Where one turn sends some rows of the set: a few examples, then the rows asked:
vuz: [-0.34 -1.15  1.39 -2.72 -2.49 -2.09 -1.93  0.61  1.60  1.92 -0.36  0.64]
rak: [ 0.48 -1.92 -1.79 -1.72  1.25  2.10 -0.08  1.40  1.23  1.60 -2.34  2.47]
bape: [-2.08 -1.73  0.61  0.38 -1.93 -1.68 -2.16  3.02  1.86  0.37 -1.74  0.22]
Zub: [-0.70 -1.34  0.63  2.42  0.00  0.56 -2.42 -0.19 -0.32 -1.90  0.28 -0.21]
gemi: [ 0.37  0.72  2.22  0.25 -2.99 -1.80  1.01 -0.27  1.91  1.35 -1.32  2.45]
vubi: [-0.62  2.42 -1.70  0.10  1.48  0.99  1.13  1.49 -0.20  3.28 -0.43 -1.65]
pegok: [-0.36 -1.89 -2.16 -0.58  0.98  3.22  1.12 -0.52  0.70  1.15 -1.03  1.96]
tene: [ 0.31  2.31  0.88  0.22  1.53  0.88  2.39  2.05  0.36  3.74 -0.97 -0.66]
nere: [-1.08  0.05  0.43  1.23  4.05 -1.12  0.24  1.14  0.18 -1.47 -1.06  0.30]
banuv: [ 0.79 -1.51  0.68  0.61  3.64 -1.00  0.54  1.23 -0.51 -0.95  0.97  0.03]
gito: [ 1.22 -0.65  0.08 -0.23 -3.08 -1.36 -0.58  0.39 -0.58  0.55  1.15 -1.95]
mese: [ 0.57 -1.25  2.73  2.13 -2.61 -0.68 -1.94  0.49 -0.25  0.22 -0.54  0.37]
lagi: [-1.85  1.14  0.44  0.76 -1.26 -0.98  3.13 -0.63  1.69  2.12  0.62 -1.78]
vegek: [ 0.33 -0.76 -1.90 -1.63  1.24  1.39  0.97 -0.88 -0.22  1.03 -2.17  3.12]
tosir: [-1.99  0.11  0.65 -3.34 -1.11  0.32 -1.72 -0.19  1.27  1.72 -2.41  1.92]
Koba: [-1.22 -0.67  1.32 -0.71  4.06 -0.91  1.36  0.07  0.49 -1.05  0.29  0.22]
fas: [-0.60 -1.15  0.93  1.13 -3.18 -1.46  1.42  0.88  3.13  1.55 -0.63 -1.37]
pora: [-0.99  2.74  0.67  0.09  2.04  2.22  0.09  1.63  0.02  3.09 -0.66 -0.98]

bape moves to gito
Zub moves to lagi
Now find these:
nere moves to vubi
fas moves to vuz
pora moves to pegok
banuv moves to tene

